In the data rows, the value 50 means zero.
Here are some points, each followed by its number:
Array([44, 35, 58, 62, 61, 73, 48, 42, 37, 45, 55, 53, 50, 75, 48, 60]) 0
Array([53, 34, 45, 65, 47, 50, 16, 38, 22, 67, 37, 58, 64, 65, 46, 56]) 1
Array([51, 37, 40, 59, 46, 44, 98, 71, 56, 31, 39, 54, 59, 41, 57, 51]) 2
Array([44, 58, 56, 56, 71, 54, 62, 46, 37, 59, 49, 42, 47, 49, 37, 12]) 3
Array([47, 31, 43, 52, 56, 41, 60, 63, 38, 59, 42, 59, 48, 47, 70, 69]) 4
Array([52, 66, 47, 53, 35, 30, 36, 28, 56, 39, 59, 60, 52, 28, 47, 59]) 5
Array([89, 74, 48, 63, 31, 33, 43, 66, 67, 18, 43, 35, 75, 32, 67, 39]) 6
Array([65, 60, 36, 60, 81, 58, 70, 80, 82, 12, 45, 48, 53, 42, 51, 52]) 7
Array([38, 43, 54, 25, 45, 62, 46, 51, 46, 24, 60, 55, 59, 70, 55, 49]) 8
Array([37, 60, 43, 60, 31, 47, 43, 39, 33, 57, 46, 47, 39, 59, 39, 59]) 9
Array([44, 43, 52, 30, 50, 55, 38, 51, 49, 62, 59, 54, 53, 61, 50, 62]) 10
Array([47, 68, 54, 39, 64, 50, 50, 57, 67, 52, 53, 45, 63, 45, 44, 42]) 11
Array([36, 59, 44, 39, 48, 52, 41, 41, 57, 63, 43, 52, 53, 52, 54, 65]) 12
Array([47, 77, 38, 30, 93, 60, 48, 48, 49, 92, 71, 57, 55, 69, 65, 67]) 13
Array([63, 48, 52, 44, 65, 48, 41, 62, 47, 49, 48, 46, 61, 69, 45, 68]) 14
Array([49, 56, 48, 68, 50, 34, 51, 36, 56, 64, 48, 55, 44, 21, 38, 54]) 15
Array([58, 70, 43, 58, 49, 40, 33, 26, 39, 58, 72, 76, 17, 55, 71, 61]) 16
Array([51, 54, 47, 47, 50, 46, 66, 65, 54, 41, 42, 33, 52, 53, 57, 51]) 17
Array([65, 69, 61, 16, 64, 42, 37, 27, 63, 93, 79, 50, 42, 29, 50, 75]) 18
Array([40, 55, 64, 52, 45, 55, 46, 30, 60, 36, 55, 58, 37, 46, 33, 50]) 19
Array([37, 36, 58, 46, 36, 78, 67, 57, 47, 21, 59, 62, 38, 75, 58, 46]) 20
Array([51, 44, 54, 56, 44, 41, 71, 83, 74,  0, 21, 42, 43, 65, 63, 43]) 21
Array([54, 50, 54, 40, 42, 47, 50, 58, 59, 50, 40, 43, 62, 50, 52, 61]) 22
Array([64, 38, 61, 43, 45, 51, 74, 39, 56, 42, 52, 47, 39, 48, 38, 25]) 23
Array([47, 32, 49, 46, 55, 67, 60, 25, 58, 62, 47, 65, 38, 52, 44, 46]) 24
Array([62, 71, 52, 54, 56, 46, 39, 51, 71, 40, 59, 45, 31, 15, 51, 45]) 25
Array([43, 55, 44, 51, 49, 35, 22, 55, 51, 46, 69, 72, 62, 55, 62, 64]) 26
Array([50, 62, 40, 50, 55, 43, 51, 50, 61, 40, 52, 50, 40, 35, 44, 55]) 27
Array([49, 68, 41, 49, 41, 37, 43, 59, 53, 80, 58, 57, 44, 49, 41, 41]) 28
Array([50, 74, 62, 46, 49, 52, 17, 45, 39, 65, 47, 65, 52, 53, 34, 40]) 29
Array([72, 60, 46, 53, 48, 63, 54, 49, 66, 32, 56, 35, 53, 36, 68, 40]) 30
Array([54, 31, 61, 18, 57, 59, 48, 42, 67, 63, 77, 65, 43, 60, 54, 41]) 31
Array([31, 48, 42, 51, 37, 51, 24, 36, 12, 83, 44, 49, 61, 94, 52, 63]) 32
Array([45, 35, 49, 39, 36, 70, 55, 55, 41, 42, 46, 12, 64, 45, 61, 51]) 33
Array([69, 47, 56, 34, 36, 54, 48, 14, 72, 75, 66, 57, 71, 35, 54, 33]) 34
Array([63, 52, 44, 53, 48, 34, 37, 11, 36, 99, 53, 59, 65, 40, 31, 60]) 35
Array([56, 41, 43, 62, 50, 59, 40, 51, 59, 44, 32, 76, 49, 35, 69, 46]) 36
Array([48, 50, 63, 42, 37, 54, 42, 30, 55, 38, 42, 36, 40, 48, 52, 49]) 37
Array([50, 92, 74, 45, 29, 53, 36, 24, 37, 29, 44, 31, 31, 39, 55, 67]) 38
Array([43, 23, 43, 50, 36, 44, 32, 64, 55, 40, 42, 39, 44, 32, 57, 46]) 39
Array([37, 55, 55, 41, 47, 58, 57, 54, 31, 68, 60, 68, 67, 74, 58, 46]) 40
Array([36, 49, 69, 20, 33, 47, 43, 42, 76, 81, 62, 67, 46, 30, 46, 41]) 41
Array([51, 64, 74, 43, 45, 61, 59, 66, 92, 13, 56, 34, 31, 76, 44, 56]) 42
Array([ 0, 57, 20, 30, 62, 34, 50, 77, 98, 50, 37, 42, 68, 27, 65, 51]) 43
Array([52, 53, 42, 49, 56, 49, 42, 37, 46, 68, 35, 42, 51, 48, 50, 61]) 44
Array([48, 58, 52, 34, 24, 55, 39, 58, 26, 79, 52, 32, 49, 42, 43, 81]) 45
Array([82, 87, 38, 51, 63, 48, 41, 41, 60, 52, 64, 56, 53, 42, 57, 47]) 46
Array([55, 61, 16, 50, 50, 51, 43, 33, 64,  0, 50, 48, 67, 67, 46, 57]) 47
Array([72, 63, 45, 40, 43, 49, 59, 65, 70, 23, 56, 35, 58, 51, 46, 44]) 48
Array([40, 74, 42, 40, 48, 55, 29, 15, 36, 50, 55, 53, 40, 54, 17, 51]) 49
Array([80, 47, 62,  3, 63, 52, 76, 50, 83, 51, 66, 44, 45, 24, 61, 49]) 50
Array([64, 49, 29, 50, 64, 44, 51, 68, 36, 93, 44, 43, 64, 57, 54, 43]) 51
Array([83, 50, 54, 23, 53, 60, 47, 33, 40, 68, 32, 18, 73, 51, 52, 59]) 52
Array([51, 65, 74, 48, 58, 73, 66, 38, 41, 60, 56, 57, 56, 79, 12, 32]) 53
Array([53, 46, 63, 40, 40, 52, 55, 54, 68, 93, 52, 35, 51, 24, 50, 57]) 54
Array([43, 39, 54, 57, 51, 54, 63, 74, 47, 54, 44, 43, 37, 50, 57, 60]) 55
Array([18, 29, 68, 51, 62, 50, 39, 53, 36, 75, 65, 62, 52, 68, 48, 52]) 56
Array([38, 20, 37, 50, 50, 58, 24, 67, 60, 41, 31, 41, 55, 54, 72, 72]) 57
Array([56, 77, 41, 29, 52, 60, 42, 35, 60, 79, 63, 34, 56, 27, 45, 46]) 58
Array([40, 40, 14, 23, 76, 61, 66, 48, 49, 99, 35, 26, 61,  0, 66, 37]) 59
Array([48, 56, 39, 64, 47, 45, 48, 67, 47, 43, 49, 52, 51, 52, 64, 40]) 60
Array([74, 49, 63, 54, 58, 53, 57, 83, 76, 30, 51, 46, 59, 45, 48, 35]) 61
Array([58, 54, 55, 34, 63, 54, 39, 44, 41, 48, 43, 32, 66, 73, 58, 65]) 62
Array([40, 42, 59, 63, 48, 48, 56, 62, 44, 28, 45, 58, 39, 66, 44, 41]) 63
Array([40, 71, 55, 32, 46, 59, 61, 66, 77, 36, 48, 40, 61, 38, 55, 57]) 64
Array([55, 41, 42, 28, 35, 58, 71, 51, 39, 64, 39, 39, 50, 47, 68, 28]) 65
Array([56, 11, 39, 62, 18, 38, 74, 71, 42, 22, 19, 33, 59, 55, 57, 34]) 66
Array([37, 77, 62, 48, 38, 48, 39, 34, 60, 34, 57, 65, 36, 39, 26, 52]) 67
Array([40, 22, 56, 51, 36, 43, 52, 51, 54, 49, 39, 42, 31, 64, 46, 54]) 68
Array([52, 54, 43, 53, 64, 57, 75, 63, 43, 41, 54, 31, 48, 55, 64, 43]) 69
Array([53, 26, 29, 43, 61, 38, 47, 60, 33, 36, 28, 61, 69, 76, 58, 43]) 70
Array([57, 28, 53, 44, 52, 70, 60, 65, 48, 33, 54, 54, 56, 40, 67, 59]) 71
Array([58, 57, 41, 26, 18, 26, 40, 34, 51, 33, 53, 41, 48, 33, 35, 70]) 72
Array([45, 37, 64, 33, 59, 68, 51, 61, 51, 99, 45, 29, 64, 36, 55, 48]) 73
Array([56, 44, 54, 38, 33,  2, 43, 23, 48, 66, 61, 70, 57, 53, 42, 52]) 74
Array([37, 39, 59, 67, 27, 62, 48, 52, 44, 27, 60, 71, 37, 51, 31, 33]) 75
Array([50, 63, 46, 39, 55, 43, 56, 71, 37, 58, 46, 44, 64, 53, 62, 27]) 76
Array([36, 33, 55, 69, 52, 38, 48, 53, 32, 42, 46, 64, 47, 59, 74, 62]) 77
Array([54, 42, 32, 52, 51, 17, 42, 62, 72, 44, 52, 65, 68, 38, 51, 70]) 78
Array([53, 58, 53, 78, 55, 62, 71, 36, 61, 41, 47, 69, 50, 42, 50, 18]) 79
Array([50, 42, 51, 55, 55, 48, 57, 66, 49, 44, 38, 51, 54, 45, 49, 43]) 80
Array([56, 71, 51, 60, 32, 44, 42, 44, 36, 13, 27, 29, 43, 63, 58, 68]) 81
Array([62, 54, 46, 65, 67, 45, 62, 75, 54, 25, 49, 28, 99, 69, 61, 65]) 82
Array([60, 53, 39, 50, 61, 48, 50, 48, 59, 74, 58, 62, 62, 37, 53, 49]) 83
Array([48, 66, 60, 52, 61, 69, 50, 49, 49, 14, 62, 43, 44, 61, 54, 64]) 84
Array([64, 54, 51, 82, 52, 32, 55, 30, 49, 24, 38, 44, 44, 49, 66, 54]) 85
Array([54, 26, 43, 47, 57, 38, 48, 60, 46, 59, 38, 73, 58, 54, 29, 68]) 86
Array([45, 33, 65,  7, 57, 43, 49, 37, 71, 78, 43, 41, 44, 28, 45, 63]) 87
Array([51, 59, 23, 65, 35, 27, 51, 45, 18, 75, 58, 64, 37, 26, 37, 24]) 88
Array([70, 54, 51, 47, 53, 59, 74, 61, 89, 42, 61, 45, 66, 40, 61, 42]) 89
Array([59, 60, 59, 65, 38, 58, 77, 34, 60, 37, 56, 66, 39, 48, 40, 20]) 90
Array([52, 42, 50, 81, 50, 35, 40, 19, 51, 54, 36, 61, 15, 31, 31, 61]) 91
Array([67, 60, 62, 35, 76, 69, 44,  4, 34, 75, 51, 44, 45, 52, 44, 39]) 92
Array([26, 31, 79, 65,  0, 68, 54,  0, 27, 34, 40, 45, 23, 27, 36, 16]) 93
Array([53, 55, 47, 54, 75, 51, 70, 71, 66, 48, 49, 41, 46, 55, 63, 49]) 94
Array([54, 45, 28, 37, 55, 42, 49, 64, 66, 57, 30, 26, 61, 29, 67, 44]) 95
Array([48, 45, 57, 43, 41, 46, 72, 54, 49, 55, 46, 43, 53, 30, 49, 30]) 96
Array([84, 85, 31, 40, 74, 41, 58, 51, 88, 52, 78, 70, 59, 73, 49, 51]) 97
Array([59, 33, 51, 49, 79, 50, 56, 64, 60,  5, 34, 52, 76, 63, 74, 51]) 98
Array([49, 24, 61, 56, 71, 69, 76, 52, 42, 48, 34, 46, 61, 66, 85, 36]) 99
Array([24, 74, 58, 41, 54, 50, 73, 50, 70, 79, 49, 46, 33, 44, 51, 52]) 100
Array([41, 77, 50, 48, 48, 67, 54, 41, 44, 48, 43, 65, 54, 42, 30,  0]) 101
Array([57, 49, 31, 49, 54, 41, 38, 62, 38, 52, 56, 43, 63, 41, 62, 48]) 102
Array([53, 75, 60, 19, 62, 67, 66, 58, 60, 49, 52, 35, 65, 52, 54, 25]) 103
Array([43, 52, 68, 44, 34, 72, 38, 21, 34, 62, 35, 25, 35, 53, 42, 53]) 104
Array([49, 38, 66, 54, 51, 59, 40, 35, 29, 69, 74, 78, 61, 72, 44, 60]) 105
Array([43, 48, 52, 52, 40, 33, 31, 25, 49, 78, 64, 83, 46, 31, 40, 67]) 106
Array([34, 36, 61, 50, 41, 65, 67, 66, 31, 52, 48, 34, 66, 73, 40, 45]) 107
Array([45, 24, 55, 46, 50, 30, 33, 33, 31, 45, 48, 56, 43, 72, 57, 66]) 108
Array([58, 60, 54, 33, 73, 42, 55, 60, 81, 62, 65, 48, 66, 55, 40, 58]) 109
Array([47, 53, 56, 49, 46, 37, 56, 41, 46, 71, 58, 61, 47, 60, 31, 54]) 110
Array([56, 54, 48, 30, 43, 53, 43, 37, 53, 61, 58, 55, 66, 55, 46, 58]) 111
Array([41, 39, 40, 46, 39, 39, 31, 57, 33, 84, 51, 42, 51, 42, 46, 65]) 112
Array([49, 38, 48, 45, 34, 52, 60, 58, 44, 53, 50, 44, 54, 40, 63, 40]) 113
Array([57, 61, 36, 31, 74, 35, 50, 75, 83, 43, 62, 47, 57, 52, 59, 59]) 114
Array([44, 40, 42, 55, 47, 38, 47, 40, 42, 84, 38, 47, 49, 33, 61, 39]) 115
Array([57, 31, 34, 60, 27, 37, 46, 48, 52, 45, 72, 44, 49, 29, 33, 69]) 116
Array([32, 42, 52, 87, 55, 52, 59, 47, 30, 53, 51, 52, 36, 77, 53, 66]) 117
Array([41, 41, 57, 58, 50, 57, 54, 71, 48, 49, 51, 57, 51, 44, 43, 58]) 118
Array([52, 43, 55, 29, 62, 52, 53, 11, 62, 68, 75, 57, 56, 61, 73, 34]) 119
Array([54, 39, 60, 34, 46, 36, 38, 33, 52, 71, 66, 59, 62, 47, 47, 62]) 120
Array([79, 75, 37, 52, 56, 68, 53, 68, 61, 27, 36, 33, 59, 27, 58, 42]) 121
Array([39, 64, 32, 93, 58, 20, 51, 67, 30, 28, 45, 76, 66, 92, 54, 66]) 122
Array([26, 34, 61, 49, 37, 52, 38, 44, 19, 61, 45, 56, 45, 80, 57, 59]) 123
Array([69, 67, 45, 52, 43, 43, 47, 59, 42, 44, 44, 35, 41, 47, 44, 45]) 124
Array([31, 36, 35, 69, 40, 46, 63, 82, 56, 50, 39, 57, 47, 61, 64, 55]) 125
Array([45, 45, 59, 74, 52, 54, 63, 60, 46, 26, 37, 55, 40, 50, 52, 57]) 126
Array([59, 57, 60, 69, 52, 51, 77, 41, 64, 46, 42, 56, 52, 44, 44, 33]) 127
Array([40, 48, 71, 45, 58, 58, 53, 80, 53, 49, 47, 46, 47, 83, 53, 52]) 128
Array([59, 56, 43, 51, 45, 53, 48, 80, 56, 34, 43, 32, 55, 48, 60, 58]) 129
Array([57, 53, 57, 34, 77, 42, 33, 54, 78, 67, 74, 70, 53, 65, 53, 79]) 130
Array([55, 50, 23, 20, 57, 51, 62, 85, 63, 52, 58, 43, 46, 43, 49, 60]) 131
Array([59, 71, 45, 27, 49, 42, 53, 62, 74, 26, 65, 37, 49, 39, 47, 32]) 132
Array([60, 53, 28, 42, 57, 55, 64, 72, 39, 65, 45, 46, 41, 58, 58, 35]) 133
Array([52, 48, 49, 59, 38, 39, 43, 46, 52, 64, 40, 32, 53, 52, 34, 72]) 134
Array([43, 61, 48, 62, 78, 46, 26, 73, 14, 47, 46, 57, 56, 66, 57, 81]) 135
Array([79, 67, 53, 56, 22, 46, 61, 40, 52,  5, 37, 36, 68, 58, 34, 49]) 136
Array([89, 62, 38, 59, 57, 31, 34, 19, 35, 38, 55, 50, 70, 67, 53, 52]) 137
Array([44, 50, 75, 54, 46, 42, 34, 26, 62, 68, 64, 75, 23, 46, 29, 69]) 138
Array([50, 50, 42, 44, 53, 57, 61, 73, 46, 60, 44, 38, 47, 53, 58, 53]) 139
Array([52, 35, 42, 81, 49, 41, 54, 60, 28, 51, 44, 55, 57, 50, 56, 67]) 140
Array([64, 56, 46, 73, 48, 40, 57, 41, 42, 24, 54, 68, 49, 46, 38, 43]) 141
Array([75, 40, 46, 66,  0, 49, 66, 46, 53, 48, 22, 47, 57, 50, 57, 45]) 142
Array([33, 43, 56, 28, 57, 67, 38, 49, 49, 68, 69, 34, 49, 48, 44, 47]) 143
Array([46, 60, 47, 39, 42, 42, 39, 61, 32, 54, 46, 60, 49, 28, 41, 59]) 144
Array([67, 58, 36, 37, 64, 44, 53, 53, 76, 41, 62, 43, 62, 45, 60, 40]) 145
Array([56, 86, 51, 42, 47, 68, 31, 23, 22, 78, 69, 59, 52, 57, 33, 48]) 146
Array([64, 32, 72, 63, 36, 52, 76, 69, 58, 35, 51, 16, 68, 46, 52, 27]) 147
Array([58, 52, 55, 65, 67, 55, 49, 31, 39, 57, 44, 53, 36, 55, 48, 49]) 148
Array([44, 25, 52, 56, 32, 61, 69, 88, 39, 20, 16, 39, 50, 45, 55, 43]) 149
Array([43, 48, 59, 68, 56, 44, 51, 49, 31, 54, 47, 50, 43, 79, 51, 63]) 150
Array([52, 63, 53, 55, 49, 64, 76, 77, 64, 14, 49, 46, 61, 60, 44, 33]) 151
Array([16, 15, 69, 68, 44, 46, 23, 62, 46, 51, 39, 61, 41, 87, 40, 74]) 152
Array([54, 60, 47, 70, 41, 44, 47, 53, 41, 42, 44, 50, 54, 44, 56, 32]) 153
Array([60, 61, 37, 51, 54, 31, 52, 61, 45, 57, 51, 46, 67, 49, 51, 34]) 154
Array([39, 48, 33, 48, 89, 59, 55, 82, 44, 73, 54, 49, 57, 66, 72, 47]) 155
Array([47, 70, 46, 23, 62, 47, 61, 58, 54, 68, 52, 36, 28, 46, 42, 69]) 156
Array([45, 44, 52, 45, 67, 69, 61, 50, 51, 66, 47, 54, 50, 48, 62, 57]) 157
Array([59, 91, 47, 67, 58, 53, 68, 62, 54, 53, 60, 74, 33, 36, 47, 46]) 158
Array([39, 31, 48, 69, 58, 54, 48, 47, 28, 45, 32, 58, 51, 89, 45, 62]) 159
Array([66, 35, 55, 42, 24, 64, 53, 56, 40, 48, 42, 21, 46, 47, 56, 46]) 160
Array([25, 45, 50, 66, 56, 50, 56, 98, 36, 93, 66, 66, 38, 38, 50, 59]) 161
Array([63, 38, 72, 39, 53, 56, 57, 44, 69, 30, 75, 51, 49, 37, 49, 42]) 162
Array([42, 33, 42, 49, 54, 47, 37, 30, 44, 63, 75, 69, 49, 56, 31, 53]) 163
Array([69, 92, 50, 50, 55, 48, 30, 48, 52, 62, 67, 51,  2, 27, 28, 69]) 164
Array([49, 43, 66, 47, 27, 66, 39, 19, 14, 63, 62, 42, 51, 61, 56, 48]) 165
Array([51, 23, 54, 55, 46, 63, 54, 38, 42, 65, 75, 54, 21,  5, 47, 52]) 166
Array([46, 53, 40, 51, 16, 47, 56, 12, 23, 69, 39, 39, 38, 15, 51, 31]) 167
Array([57, 59, 55, 40, 70, 49, 71, 63, 78, 46, 36, 30, 39, 39, 55, 53]) 168
Array([57, 77, 59, 42, 49, 49, 36, 32, 37, 73, 81, 69, 38, 59, 38, 41]) 169
Array([48, 78, 33, 69, 79, 31, 39, 45, 64, 64, 36, 76, 31, 52, 46, 69]) 170
Array([55, 49, 35, 57, 51, 56, 56, 65, 53, 62, 39, 23, 49, 34, 52, 46]) 171
Array([53, 41, 34, 52, 62, 19, 39, 49, 54, 42, 58, 44, 59, 56, 26, 67]) 172
Array([40, 31, 45, 54, 43, 56, 54, 52, 46, 39, 27, 43, 41, 36, 76, 43]) 173
Array([27, 43, 40, 66, 40, 55, 65, 45, 28, 32, 46, 57, 39, 55, 38, 45]) 174
Array([46, 63, 40, 68, 69, 47, 50, 57, 39, 63, 60, 62, 59, 56, 55, 47]) 175
Array([28, 55, 69, 22, 53, 72, 54, 60, 66, 57, 53, 27, 33, 43, 38, 48]) 176
Which two points above are nearest to each new point by angle, seen from the average point of the numbered points? Their numbers follow each, nearest first.
Array([55, 53, 60, 42, 49, 62, 50, 37, 47, 58, 75, 51, 56, 54, 60, 52]) 119 105
Array([45, 48, 45, 40, 41, 51, 35, 50, 50, 61, 63, 53, 55, 44, 29, 53]) 163 106
Array([49, 57, 55, 37, 60, 63, 57, 47, 61, 54, 58, 48, 53, 60, 57, 42]) 103 119
Array([68, 60, 69, 54, 53, 59, 53, 27, 52, 33, 67, 52, 44, 72, 61, 56]) 84 137
Array([44, 51, 52, 38, 48, 77, 43, 44, 40, 51, 34, 32, 54, 55, 50, 37]) 104 33
Array([53, 54, 54, 46, 49, 58, 51, 57, 33, 62, 70, 58, 33, 30, 40, 59]) 166 164
Array([67, 13, 73, 58, 21, 56, 17, 25, 11, 48, 44, 35, 50, 47, 57, 36]) 165 93
Array([59, 72,  7, 66, 60, 41, 37, 65, 31, 19, 68, 68, 61, 55, 54, 73]) 122 47
Array([74, 45, 57, 72, 43, 25, 58, 73, 67, 36, 25, 39, 63, 40, 58, 49]) 6 21
Array([64, 37, 67, 24, 43, 50, 39, 31, 68, 68, 63, 47, 77, 37, 54, 50]) 34 120
Array([60, 44, 33, 42, 68, 53, 47, 73, 60, 53, 33, 39, 63, 34, 71, 53]) 95 171
Array([26, 55, 55, 54, 34, 49, 48, 64, 48, 15, 37, 47, 45, 60, 53, 76]) 81 126
Array([49, 60, 39, 48, 58, 42, 43, 54, 36, 69, 71, 65, 40, 60, 49, 56]) 169 16
Array([50, 69, 38, 53, 52, 40, 50, 59, 13, 55, 42, 56, 67, 53, 51, 57]) 135 122
Array([28, 43, 43, 70, 86, 41, 48, 70, 30, 48, 47, 56, 51, 67, 54, 75]) 135 122
Array([45, 78, 48, 45, 47, 49, 34, 23, 53, 38, 71, 71, 51, 64, 16, 56]) 49 67
Array([49, 68, 60, 53, 35, 59, 36, 42, 35, 47, 52, 43, 39, 49, 42, 67]) 38 9
Array([49, 55, 45, 29, 53, 59, 35, 50, 55, 59, 69, 52, 43, 55, 40, 65]) 10 130
Array([48, 53, 58, 53, 52, 56, 63, 59, 45, 88, 42, 67, 71, 80, 46, 47]) 40 51
Array([41, 39, 64, 22, 27, 56, 41, 27, 45, 38, 66, 54, 48, 46, 35, 31]) 93 19
Array([57, 48, 55, 55, 54, 43, 52, 55, 66, 80, 44, 46, 50, 41, 58, 48]) 54 73
Array([47, 68, 65, 49, 41, 48, 54, 61, 62,  9, 64, 41, 24, 80, 53, 50]) 42 84
Array([42, 51, 40, 64, 56, 51, 33, 40, 42, 39, 42, 65, 37, 44, 53, 54]) 91 36
Array([41, 81, 37, 57, 57, 48, 39, 34, 61, 56, 59, 54, 52, 53, 42, 67]) 170 49
Array([47, 53, 55, 55, 75, 68, 55, 61, 42, 71, 51, 41, 57, 55, 66, 52]) 155 157
Array([59, 28, 57, 52, 43, 50, 44, 51, 31, 51, 63, 69, 55, 77, 45, 61]) 105 108
Array([37, 66, 64, 48, 27, 46, 53, 41, 31, 47, 54, 44, 49, 41, 33, 43]) 93 38
Array([50, 71, 56, 53, 42, 48, 58, 54, 76, 28, 54, 51, 37, 52, 39, 55]) 42 67
Array([49, 49, 41, 43, 43, 41, 38, 57, 51, 49, 67, 99, 69, 60, 60, 59]) 26 105
Array([55, 54, 35, 97, 53, 51, 54, 51, 36, 10, 61, 51, 27, 51, 28, 45]) 141 126
Array([51, 48, 52, 83, 47, 50, 58, 55, 35, 41, 35, 48, 46, 47, 55, 29]) 153 126
Array([50, 55, 56, 52, 48, 59, 57, 25, 42, 56, 68, 54, 66, 59, 29, 41]) 53 146
Array([58, 51, 39, 62, 42, 21, 47, 60, 64, 64, 47, 64, 61, 51, 59, 63]) 78 26
Array([64, 50, 76, 51, 43, 67, 48,  5, 47, 53, 56, 50, 55, 45, 46, 35]) 92 34
Array([61, 47, 56, 76, 46, 54, 62, 46, 50, 33, 24, 35, 54, 45, 56, 41]) 85 126
Array([44, 48, 49, 35, 87, 68, 42, 90, 48, 70, 46, 40, 59, 56, 67, 48]) 155 139
Array([45, 47, 54, 48, 60, 44, 42, 31, 41, 81, 65, 35, 57, 45, 56, 48]) 35 115
Array([55, 59, 66, 67, 29, 51, 49, 52, 55,  1, 43, 48, 66, 51, 38, 47]) 136 151
Array([48, 48, 52, 33, 29, 34, 38, 53, 72, 80, 54, 31, 57,  5, 58, 47]) 54 41
Array([58, 51, 67, 68, 47, 53, 69, 39, 59, 31, 55, 55, 47, 54, 51, 35]) 90 127
Array([40, 48, 71, 42, 54, 55, 66, 35, 43, 74, 36, 43, 40, 51, 41, 46]) 104 92
Array([43, 39, 52, 43, 56, 59, 50, 63, 40, 58, 40, 26, 54, 58, 47, 37]) 107 33
Array([40, 39, 60, 41, 48, 53, 67, 51, 68, 31, 56, 46, 46, 68, 33, 55]) 42 20
Array([38, 46, 52, 53, 48, 52, 54, 53, 46, 52, 41, 42, 55, 61, 39, 54]) 107 159
Array([44, 36, 54, 47, 51, 54, 59, 50, 52, 51, 48, 64, 49, 54, 50, 47]) 24 20
Array([62, 58, 36, 65, 61, 63, 29, 44, 49, 51, 56, 62, 28, 44, 40, 61]) 164 16
Array([28, 49, 45, 32, 54, 50, 41, 58, 68, 39, 38, 38, 40, 43, 48, 55]) 43 176
Array([68, 74, 46, 48, 51, 56, 50, 49, 74, 49, 41, 42, 34, 28, 39, 58]) 25 27
Array([42, 48, 59, 57, 41, 45, 60, 23, 49, 41, 45, 43, 40, 62, 38, 40]) 93 19
Array([58, 28, 66, 49, 20, 72, 63, 41, 26, 38, 46, 45, 34, 33, 50, 31]) 93 160
Array([42, 13, 61, 50, 34, 75, 60, 47, 20, 55, 60, 48, 72, 69, 43, 22]) 107 165
Array([52, 63, 54, 54, 39, 50, 42, 37, 55, 54, 38, 44, 54, 55, 44, 59]) 134 38
Array([56, 27, 59, 46, 63, 55, 47, 53, 58, 41, 54, 45, 23, 34, 55, 53]) 166 162
Array([38, 39, 48, 70, 57, 49, 79, 63, 55, 50, 44, 55, 72, 59, 56, 36]) 2 99
Array([50, 47, 52, 46, 55, 73, 42, 55, 51, 48, 58, 51, 59, 56, 66, 59]) 71 0
Array([37, 71, 42, 46, 50, 53, 40, 41, 24, 72, 61, 54, 55, 47, 38, 57]) 146 49
Array([47, 49, 52, 47, 40, 63, 61, 52, 55, 43, 63, 41, 49, 58, 47, 51]) 20 42
Array([48, 52, 48, 57, 59, 54, 60, 52, 49, 51, 40, 44, 36, 40, 64, 49]) 173 55
Array([39, 56, 37, 44, 48, 57, 47, 39, 46, 56, 70, 54, 34, 28, 36, 43]) 166 49
Array([58, 43, 35, 64, 58, 45, 50, 47, 54, 38, 35, 47, 45, 43, 58, 51]) 85 36
Array([58, 66, 69, 43, 50, 52, 66, 47, 51, 87, 54, 43, 46, 36, 53, 46]) 54 100
Array([75, 58, 65, 67, 34, 54, 50, 42, 48,  1, 47, 48, 53, 66, 47, 34]) 136 141
Array([38, 49, 50, 42, 59, 53, 36, 63, 53, 47, 46, 53, 49, 57, 52, 63]) 57 135
Array([65, 60, 64, 74, 14, 36, 90, 52, 56,  6, 48, 51, 69, 65, 41, 37]) 136 151
Array([51, 61, 58, 40, 53, 42, 37, 35, 71, 53, 63, 38, 35, 54, 48, 75]) 18 130
Array([30, 39, 70, 62, 45, 46, 51, 52, 63, 53, 45, 50, 58, 63, 53, 42]) 152 56
Array([43, 32, 37, 70, 52, 17, 42, 64, 72, 41, 39, 68, 61, 57, 54, 75]) 78 122
Array([82, 82, 53, 47, 48, 58, 51, 43, 46, 42, 53, 48, 44, 24, 31, 76]) 164 46
Array([53, 39, 42, 53, 64, 64, 30, 34, 13, 79, 21, 20, 73, 49, 63, 49]) 44 1
Array([46, 55, 52, 44, 79, 71, 66, 75, 44, 68, 47, 41, 52, 64, 55, 61]) 155 139
Array([48, 47, 41, 38, 70, 48, 60, 86, 59, 57, 46, 55, 38, 29, 70, 59]) 131 94
Array([58, 43, 51, 51, 14, 76, 41, 30, 52, 36, 36, 38, 18, 26, 53, 55]) 37 93
Array([49, 74, 53, 54, 67, 61, 51, 51, 68, 66, 67, 51, 28, 39, 53, 58]) 164 158
Array([60, 68, 44, 43, 53, 48, 51, 66, 66, 47, 49, 42, 51, 45, 50, 40]) 132 48
Array([64, 66, 69, 57, 57, 53, 56, 44, 76, 13, 75, 38, 41, 63, 42, 61]) 42 84
Array([53, 53, 44, 47, 59, 49, 42, 61, 63, 58, 59, 45, 46, 35, 59, 49]) 25 114
Array([44, 40, 72, 40, 33, 56, 56, 16, 42, 51, 44, 59, 35, 58, 37, 50]) 93 104
Array([60, 56, 36, 48, 58, 63, 48, 87, 57, 40, 46, 31, 55, 55, 50, 57]) 129 139
Array([60, 50, 75, 60, 28, 46, 67, 45, 52, 15, 43, 51, 55, 64, 35, 38]) 136 63
Array([58, 57, 46, 44, 53, 65, 42, 56,  5, 65, 61, 56, 47, 69, 39, 49]) 146 32
Array([17, 37, 62, 50, 74, 50, 61, 43, 58, 70, 65, 50, 16, 13, 35, 43]) 166 100
Array([56, 49, 23, 41, 55, 41, 41, 65, 34, 63, 47, 43, 74, 55, 67, 64]) 102 51
Array([26, 36, 56, 47, 55, 41, 41, 21, 54, 77, 64, 65, 33, 57, 42, 70]) 138 163
Array([56, 69, 36, 48, 43, 31, 30, 31, 62, 51, 49, 66, 35, 29, 45, 38]) 5 25
Array([51, 41, 38, 40, 54, 76, 60, 68, 26, 42, 19, 35, 51, 45, 55, 39]) 149 139
Array([39, 67, 42, 53, 65, 48, 54, 60, 45, 60, 37, 64, 47, 30, 55, 26]) 101 3
Array([18, 75, 56, 33, 64, 70, 40, 54, 55, 72, 55, 42, 42, 58, 56, 83]) 12 13
Array([47, 47, 52, 53, 49, 58, 49, 40, 55, 32, 55, 51, 39, 54, 57, 57]) 84 20
Array([75, 72, 46, 60, 65, 49, 38, 51, 50, 32, 67, 63, 82, 68, 29, 51]) 137 97
